In the rows, 128 means zero.
One turn sends every row of this set to another row. A few are shown first. Where does it send the rows asked after them?
q222: [139 104 124 104 126 140 116 131 144  67 148 143 120 135 114 110 114 137
  90 138 149 101 136 143 133 131 119 136 106 128 146 120 123 109]
q205: [116  98 140 143 123  82 117 117 102 116 124 125 167 125 136 111 152 120
 140 161 145 101 116 108 104 112 111 159 138 126 146 119 118 146]
q622: [127 154 124  80 141 147 124 148 115 111 122 141 113 126 122 152 127 110
 106 146 123 122 159 129 133 131 113 126 119 125 136 114 140 119]
q92: [121  82 122 128 131 142 113 130 129 136 137 140 129 110 148 120 127 140
 121 129 123 124 128 145 112 137 153 122  94 164 165  92 126 129]
q7: [140 121 121 141 126  90 122 113 127  99 118 103 145 165 140 115 108 147
 111 134 147 107 123 101  80 118 120 154 126 121 134 158 120 154]
q873: [145 147 140 172 112 106 117 117 119 125 146 136 147 119 139 114 138 131
 144 126 141 174 113 119 135 103 147 135 154 131 102 123 126 115]
q165: [133  84 115 126 137 143 132 117 136 139 122 148 128 121 140 118 111 144
 131 125 137 119 128 151 120 133 154 115 105 174 161  96 133 123]
q139: [125  93 138 141 127  86 118  99  97 127 136 134 155 123 141 106 160 134
 138 158 156 118 112 119 100 109 130 153 137 125 147 120 102 139]
q696: [131 150 129  89 137 150 139 139 129 108 122 151 122 137 108 145 118 113
 129 144 122 104 149 123 149 136 101 111 138 115 148 126 119 116]
q459: [146 148 141 173 100 107 104 112 134 119 145 127 139 125 143 112 133 127
 149 109 148 168 119 119 128 100 141 126 154 133 112 125 123 115]
q141: [146 111 126 100 135 135  96 138 152  76 142 149 117 138 107 110 103 133
  93 142 144 118 143 141 135 115 124 146 117 126 134 116 133 110]
q576: [138 144 149 164 101 108 109 118 137 122 144 114 146 115 136 117 138 128
 161 110 149 162 123 110 126 114 143 137 156 125 102 124 118 133]
q865: [117 128 124 126 146 133 105 126 149 114 135 137 149 119 131 113 108 110
  84 144 123 135 140 139 151  97 135 108 131 138 163  92 144 133]
q266: [119 120 135 117 153 131 132 131 105 136 137 135 126 122 142  98 125 103
 135 137 114 128 101 110 161 121 144 110 109 165 118 122 144 121]
q628: [146 144 144 158 109  95 122 101 123 114 133 138 145 125 147 126 139 129
 136 113 140 170 125 116 142 108 144 125 149 122  89 122 132 120]
q712: [133 103 124 101 129 141 110 146 144  77 143 151 118 140 113 128 107 145
  97 140 143  98 134 147 128 135 127 150 118 125 154 133 132 112]
q91: [126 156 119  88 129 152 125 149 114 120 127 140 122 124 120 147 129 122
 107 148 122 121 160 125 140 144 103 107 135 122 138 114 122 117]
q465: [125 100 126 138 119  82 124 118  88 114 131 130 158 144 140 114 151 130
 125 159 157 110 110 110 112 100 108 152 130 128 151 108 100 139]
q993: [164 151 188 121 118 127 110 109 145 132 129 134 138 152 119 117 129 146
 125  96 115 148 117 105 128 121 124 141 130 125 115 128 127 116]
q103: [140 139 109 158 106 117 141 123 100 133 120 124 145 174 134 140 134 155
 166 137 141 148 121 140 100 126 135 141 140 143 146 135 106 152]
q946: [115 111 137 131 159 131 132 122 120 151 143 116 133 126 154  98 116 116
 141 151 106 113 108 116 151 127 151 108 115 155 126 128 137 130]
q962: [156 154 148 135 109 128 149  95 102 109 148 112 146 134 126 145 107 144
 146 106 137 138 137 112 105 129 112 116 154 126 105 145 137 150]
q37: [167 150 177 118 121 133 123 120 141 137 122 119 150 147 112 118 113 149
 130 105 110 141 130  94 132 107 120 145 140 116 116 136 116 113]
q562: [148 138 135 139 112 123 152  92 100 119 146 104 143 140 126 150 110 145
 146 111 123 148 123 121  98 138 116 111 162 120 115 146 133 140]
q605: [154 125 121 157 143  89 132 116 132 103 122 103 153 154 129 129 117 142
 129 127 143 115 117  94  79 113 104 153 132 113 138 151 127 144]
q766: [141 119 134 150 125  99 125 130 126 104 126 102 133 160 142 115 107 156
 132 131 150 111 117 103  78 106  99 159 138 122 148 153 125 152]
q226: [107 119 112 128 138 122 104 108 147 110 133 136 136 116 133  96 110 117
  72 149 128 122 139 127 146 108 130 118 131 138 155  95 140 129]
q394: [129 112 133 111 167 126 132 126 107 148 149 119 124 115 151 109 116 110
 145 127 114 122 107 115 150 118 147 125 104 157 130 120 146 127]
q801: [127  87 117 109 141 137 127 122 144 124 135 140 112 119 152 108 120 143
 134 127 123 128 130 148 116 144 134 117  98 163 173 102 133 120]
q247: [115 146 119  92 135 152 130 150 120 110 104 137 122 118 114 155 128 119
 118 148 122 113 148 139 148 126 111 111 138 123 140 124 128 118]
q682: [148 112 139 141 123  90 142 116 127 113 126 105 134 168 135 123 103 147
 122 126 146 105 125 106  87 112 108 154 139 113 135 164 117 153]
q686: [115  80 119 121 146 136 121 120 133 124 125 153 122 126 139 119 102 144
 142 129 126 116 129 144 114 130 142 117  97 165 166  94 126 119]
q918: [120  81 134 123 134 140 113 119 129 124 126 146 123 121 136 115 117 146
 131 139 136 110 118 152 112 128 145 121  97 170 165  90 123 121]
q285: [148 113 128 148 129  93 137 116 134 103 121 111 147 161 140 135 116 148
 117 136 153 112 130  96  93 112 108 153 134 118 130 169 123 158]
q130: [123 150 113  92 132 156 135 143 114 107 136 128 116 135 108 149 130 114
 120 147 120 122 162 130 142 135 101 121 142 125 149 127 115 123]
q939: [130 126 153 122  97 125 154 145 116 132 111 153  95 127 116 141 127 134
 110 149 131 120 141 149 125 129  99 159 128 116 162 126 116 113]
q577: [145 111 160 125 108 114 139 146 117 123 112 136  91 138 113 142 117 128
 105 155 120 115 143 154 108 137  98 152 123 131 167 122 120 119]
q448: [132 149 129  84 132 147 130 141 115 113 126 139 133 135 114 140 125 113
 109 148 107 124 159 117 156 139 101 112 134 123 147 121 127 119]
q760: [133 125 111 172 110 105 133 126 102 124 120 122 161 170 146 124 128 157
 163 128 157 148 115 135 109 119 135 145 123 135 146 116 117 147]
q93: [154 121 123 149 127  94 131 103 134 116 117 129 152 163 142 133 126 145
 129 121 142 113 114 105  88 117 108 161 138 116 139 168 122 154]
q566: [109  88 116 124 132 129 125 122 135 127 129 151 107 117 135 108 112 146
 133 124 128 110 126 137 131 129 126 119  98 163 169  86 139 119]
q324: [145 113 160 124 102 130 131 147 114 123 120 154 100 141 113 141 123 131
 114 155 123 127 144 158 116 144 108 150 140 110 157 143 120 106]
q720: [154 130 131 139 107 131 158  98 102 127 140 105 146 133 122 142 110 141
 166 113 137 141 128 111 106 143 132 113 155 142 108 143 132 145]
q916: [147 144 140 163 102 100 105 109 137 112 142 140 142 122 122 115 125 136
 145 122 142 178 120 119 135 103 131 123 158 125 101 117 133 123]
q33: [140 144 146 158  93  97 118 118 135 116 139 141 142 125 135 107 144 136
 141 101 149 166 124 119 120  99 144 122 148 125 100 125 117 135]
q893: [171 149 191 121 124 130 123 111 131 122 135 127 143 135 118 122 104 147
 119  99 122 150 129  95 128 106 129 135 132 140 117 117 123 115]
q718: [105 130 118 122 136 133 113 117 157 125 148 134 141 115 146 113 110 108
  95 147 117 131 135 136 154 116 139 107 135 138 151  88 146 127]
q393: [136 133 116 158 108 108 145 138 107 124 120 123 160 166 145 121 123 165
 172 140 152 144 116 140 105 125 148 138 135 141 133 130 113 147]

q686 goes to q459
q946 goes to q893
Now these:
q628 goes to q696
q712 goes to q760
q394 goes to q993
q916 goes to q130
q801 goes to q33
q682 goes to q918
q576 goes to q622
q37 goes to q577
q720 goes to q141
q865 goes to q562

One turn sends every row of this set to another row. A few are shown first. Where does it send the rows asked after them?
q369: [ 90 123 100 146 140 153 140 171 147 150 120 138 113 117 101]
q379: [150  94 160 108 120 119 115 140 130 130 127 136 129 124 141]
q540: [115 139  98 163 142 159 120 157 136 158 139 137 118 110 110]
q183: [143 108 163  98 122 116 116 150 134 132 139 137 133 126 140]
q61: [104 130 129 131 163 133 142 121 132 119  92 112 127 134 136]
q871: [125 147 108 131 109 126 173 144 158 141 116 108 101 131  99]
q84: [ 85 113 115 154 147 155 132 163 156 157 130 138 115 122 109]
q950: [133 102 158 108 121 123 108 163 137 141 145 149 131 122 135]
q515: [120 127 111 130 153 147 138 118 124 106 101 127 128 151 139]
q58: [145 108 160 103 110 117 121 158 145 141 149 138 127 125 130]
q50: [102 139 108 125 154 134 147 134 123 116  85 117 121 128 125]
q472: [140 133 108 138 106 137 165 128 157 130 134 113 109 156 107]
q219: [128 153 111 142 156 138 127 121 114 124 109 116 127 122 133]
q861: [152  95 157 113 101 119 123 148 146 143 143 136 120 123 127]
q649: [139  87 153 118 120 129 107 156 136 141 137 151 127 117 133]
q676: [127 137 125 136 111 125 168 134 170 147 127  98 105 139 105]
q867: [148 160 109 146 113 134 150 130 144 147 135 103 108 123 108]
q95: [104 106  96 157 137 166 132 159 148 141 138 149 119 141 109]

q61 goes to q676
q867 goes to q540
q472 goes to q95
Now these:
q50 goes to q871
q649 goes to q379
q950 goes to q183

One turn sends every row of this set to another row. A few are shown first. Where does it send the rows asked after them?
q585: [153 136 111 137 109 138 119 128  99 118 128 109 156  98 115 140 150 121
 119 115  96 137 143 133 151 145 109 145]
q961: [141 129  98 105 103 115 151  99 104 131 131 125 122 138 128 138 135 130
 137 116 113 123  86 125 139 122 138  93]
q730: [ 99 133 132 170 111 135 125 111 140 175 128 135 127 105 138  98 130 127
 118 116 120 142  87 139 110 120 130 118]
q992: [115 140 132 144 120 151 120 127 152 126 137 161 153 146 143 129 119 125
 111 106 135 147 116  85 116  87 129 109]
q202: [126 145 104 157 102 121 147 123 128  76 116 117 124 106  99 117 119 128
 126  98 109 139 122 116 129 133  94 114]
q851: [137 116 148 136 107 109 162 145 102 105 137 121 113 134 134 102 113 113
 130  94 116 123 123  88 117 148 104 122]
q400: [133 132 123 107 135  96 133 121 147  99 110 140 135 122 120 143 133 109
 143 102 156 152 127  85 110 143 124 100]
q457: [161 129 136 107 146 113 112  93 130 143 144 150 134 124 144 101 107 140
 120 134 132 111 126 105 137 142 134 153]
q261: [ 66 145 133 125 117 127 124 127 120 111 135 103 123 120 131 147 119 132
 140 126 127 135 113 123 111 124 132 168]
q54: [ 99 149 159 154 133 121 129 133 140 125 129 119 125 100 113 112 115 125
 122 132 152 162 103 132  88 113  94 126]
q405: [163 116 133 138 138 122 147  94  98 140 113 156 123 121 137  96 114 136
 129 122 133 135 116  90 139 150 123 136]
q252: [155 108 136 127 123 116 147 132  77 127 142 137 128 114 141 119 122 119
 111 105 119 140 141  88 138 151 123 148]
q813: [116 144 120 150 115 119 113 136 125 183 149 137 130  88 132 137 138 127
 114 109 106 145 100 142 134 147 140 137]
q265: [144 111 128 121 118 142 116  95 102 128 163 121 128 146 144 139 146 120
 117 129 107 118  95 122 138 104 140 109]
q662: [160 152 129 132 120 142 118 123 117 142 142 147 109 126 131 146 119 144
 122  87 105 146  96 121 128 115 150  83]
q991: [144 137 148 115 131 107 127 107 156 121 140 134 118 144 137  84  99 134
 139 123 128  94 108 106 117 139 114 125]
q594: [123 142 122 115 128 126 119 130 152  82 156 111 152 106 120 114 131 112
 115 117 102 140 159 142 118 141 115 131]
q392: [140 137  96  77 117  92 144 122 121 123 126 130 141 118 123 155 134 120
 136 107 132 138 122 115 129 144 140 107]
q442: [155 143 117 172  91 140 117  85 123 123 105 130 118 110 114 107 142 138
 138 116 114 148 111 109 151 129 120 129]
q499: [120 160 131 161 123 109 136 147 126 154 124 135 113  92 105 137 129 129
 141 110 122 157  85 133 124 158 110 117]
q740: [137 105 154 150 136 144 105  94 127 104 147 132 121 150 141 128 144 110
 124 124 132 133 101  92 119 103 125 103]
q882: [123 143 146 113 113 147 133 140 142 117 128 153 175 127 137 146 121 112
 118 134 151 146 132 102 101 113 112 109]
q571: [ 89 141 129 137 146 118  94  97 135 147 108 119 111 116 131 136 112 118
 115 110 109 138 122 128 111 138 163 150]
q765: [142 147 103 121 126 127 120 128 135 138 138 137 153 131 129 100 128 113
 123 119 149 113 149 157 125 129 159 150]
q429: [169 156 143 103 113 137 131 136 108 134 133 139 130 107 124 163 122 130
 129 114 121 144 111 138 114 142 134  82]
q592: [ 95 133 148 144 125 132 105 122 139 152 153 121 141  95 140 111 124 123
  95 131 136 148 117 141  99 101 124 145]
q383: [152 140 137 130 117 146  90  92 148 129 145 125 147 110 136 104 153 122
 128 136 107 147 148 136 140 137 140 146]
q446: [107 137 141 154 124 136 127 113 108 132 135 117  95  87 114 170 124 111
 132 137 118 137 119 112 121 156 151 151]
q51: [161 124 140 181 107 122 132 149 122  76 120 126 108 122 123 124 117 130
 121 122 127 147  90 111 120 140 133 130]
q276: [145 159 139 109  90 125 138 132 126 107 124 153 134 102 120 163 106 129
 121 126 153 148 116 104 104 122 117  95]
q424: [143 134 114 169 121 117 126 122 139 124 101 155 123 119 113  95 121 138
 134  98 157 130 124 119 141 137 166 122]
q156: [160 137 129 134 112 131 125 154 119  91 156 108 139 136 141 128 123 105
 109 143 119 131 115 151 103 132 125 159]
q665: [116 161 148 135 136 105 117 159 125 132 150 121 127  83 106 152 123 125
 118 124 138 163 116 134 112 139 104 144]
q844: [139 138 135 136 142 164 113 131 133 151 146 148 149 150 148 130 134 127
 119  96 103 144 112 118 125 106 145  97]
q301: [ 67 144 133 130 139 125 116 110 135 129 100 109 126 137 135 120 116 127
 141 116 119 136 108 135 101 130 137 149]
q524: [124 149 129 149 110 128 117  88 176  87 132 133 115 117 119  81 122 129
 135 119 120 149 125 119 118 125 125 116]
q842: [139 157 101 147  96 122 142 118 138 101 132 130 113 148 125  94 104 116
 125 124 148 120 102 139 102 108 128 140]
q396: [136 129 151 105 115 101 127 144 136 108 169 115 122 137 142 107 106 117
 121 106 115 100 133 103 116 140 115 139]
q623: [ 85 139 146 147 117 144 149 126 109 115 128 105 110 109 118 153 127 119
 157 142 128 135 105 120 111 148 125 147]
q418: [109 135 141 160 145 134 119  95 122 150 101 122  99 104 118 143 122 105
 133 125 110 137 114 125 111 162 157 129]
q8: [164 112 142 155 136 126 110 159 120 114 126 134 148 107 126 130 140 126
 118 117 129 141 137 130 143 161 164 140]
q481: [135 114 152 124 150 121  98 117 145  96 141 136 140 130 136 144 145  99
 123 115 151 147 137  81 110 124 125 116]

q418 goes to q446
q156 goes to q842
q961 goes to q392
Now these:
q813 goes to q499
q405 goes to q252
q429 goes to q276
q442 goes to q585

One turn sends every row of this set to another row. A few are shown first. Where does it send the rows asked after them?
q295: [123  81 118 132 129 113 127 103 118 128 117 130]
q214: [152 114 159 113 125 124 122 129 142 152 107 113]
q818: [128 153 114 114 152  96 138 127 118 157 124 108]
q671: [148 111 147 120 119 153 136 142 128 162 115 121]
q458: [118 161 150 145 146 125 118 136 144 137 110 111]
q153: [127 118 173 155 123 127 147 111 116 145 143 149]
q543: [112 136 148 158 112 134 171 136 105 142 149 122]
q777: [135 134 108 162 146 118 129 105 140 105 137 138]
q241: [148  99 116 150 110 138 139 104 129 118 132 141]
q70: [121 158 126 131 107 116 116 151 113  96 135 125]
q198: [151 137 140 131 119 154 144 166 118 117 114 137]
q313: [135 130 123 133 113 114 136 128 138  79 144 129]
q761: [105 137 126 133 125 145 152 148 132 138 155  97]
q868: [127 154 140 103 112 100 144 149  99 128 139 131]
q263: [142 157 144 158 130 126 130 134 127 159 105 106]
q985: [123 126 156 124 149 114 122 110 137 139 159 147]
q503: [143 116 120 132 150 121 164 137 100 139 116 152]
q847: [138 139 123 135 128 155 155 135 149 100 121 136]
q805: [130 132 112 145 156  97 144 125 101 162 132 122]
q22: [148 141 147 123 117  76 141 134  98 138 129 129]
q449: [123  99 147 134 100  96 116 120 119 126 132 101]
q750: [133 119 130 119  87 110 128 133 112 141 126  91]
q872: [111 124 132 107 137 124 124 133 143 131 169 114]
q4: [108 137 112 151 138 118 100 111 137 118 117 116]
q559: [139 133 102 131 124 131 171 119 112 114 136 153]

q22 goes to q750
q458 goes to q805
q847 goes to q777
Now these:
q503 goes to q70
q872 goes to q153

One turn sends every row of this set to another row. A few are shown first. Where does it send the rows asked after them?
q953: [118 151  92 141 146 158 113  93 131 156 104 137 117 174 135]
q53: [ 92 152  85 158 160 168 143  95 133 149 153 116 158 132 115]
q964: [117 132 112 171 163 136 144  74 126 149 167 108 119 124 135]
q621: [135  86  91 159 121 166 130  92 122 115 121 130 111 166 106]
q220: [121 106 112 152 139 118 134 126 122 104 145 124 148 146 149]
q190: [115 122 101 158 138 128 114  81  85 132 188 131 116 159 117]
q195: [104 142 112 165 159 174 100  84 115 129 136 119 149 133 142]
q380: [111 134  83 190 152 126 132 120  93 135 170 133 108 158 116]
q320: [ 94 123  89 166 160 145 118 100  81 141 160 133 154 167 100]
q395: [110  87  45 151 132 158 121  94 126 129 155 131 127 139 112]
q11: [144 148 107 139 134 155 146  83 134 169 128 144 131 141 124]
q772: [122 150 108 131 145 134 118  81 132 160 117 133 123 174 140]
q743: [ 94 146 124 138 157 162 128 104 134 119 159 112 112 157 133]
q647: [112 129  89 163 136 179 122 109  80 116 167 134 115 165 106]
q601: [132  70  98 150 140 155 131  88 110 122 151 130 139 128 123]
q129: [125 126  97 143 109 117 127 124 155 116 145 146 132 155 107]
q201: [ 89 144  79 171 162 140 107  81 131 140 153 106 106 149 142]
q855: [106  89  79 131 138 141 159 101 125 123 162 114 145 159 115]
q711: [126 103  81 169 133 139  96 124 125 107 140 142 128 125 145]
q217: [113 139  96 161 152 184 127 102 137 136 163 129  99 119 117]
q375: [110 140 114 153 142 145 122 130  99 125 180 150 133 149 101]
q807: [130 109  78 187 133 113 120 119 141 131 119 140 122 150 115]
q979: [131 147  93 139 145 148 149  97 144 175 128 143 113 153 114]
q695: [144 125  97 174 107 138 137 111 126 112 119 134 157 145 129]
q832: [ 98 123  60 152 131 126 123 135 138 109 147 126 141 156 137]
q721: [143 145  83 158 139 155 142  83 133 174 120 141 115 142 127]
q39: [108  95  77 142 129 144 113  89 134 136 125 138 151 168  89]
q287: [130  98  90 143 109 122 134  64 126 124 144 119 135 169 117]
q310: [121 146  87 183 132 144 120 103  80 128 167 138 155 139 124]
q227: [135 148 108 140 135 155 113  81 126 149 114 137 106 165 147]

q195 goes to q964
q380 goes to q647
Now these:
q287 goes to q129
q11 goes to q772
q711 goes to q601

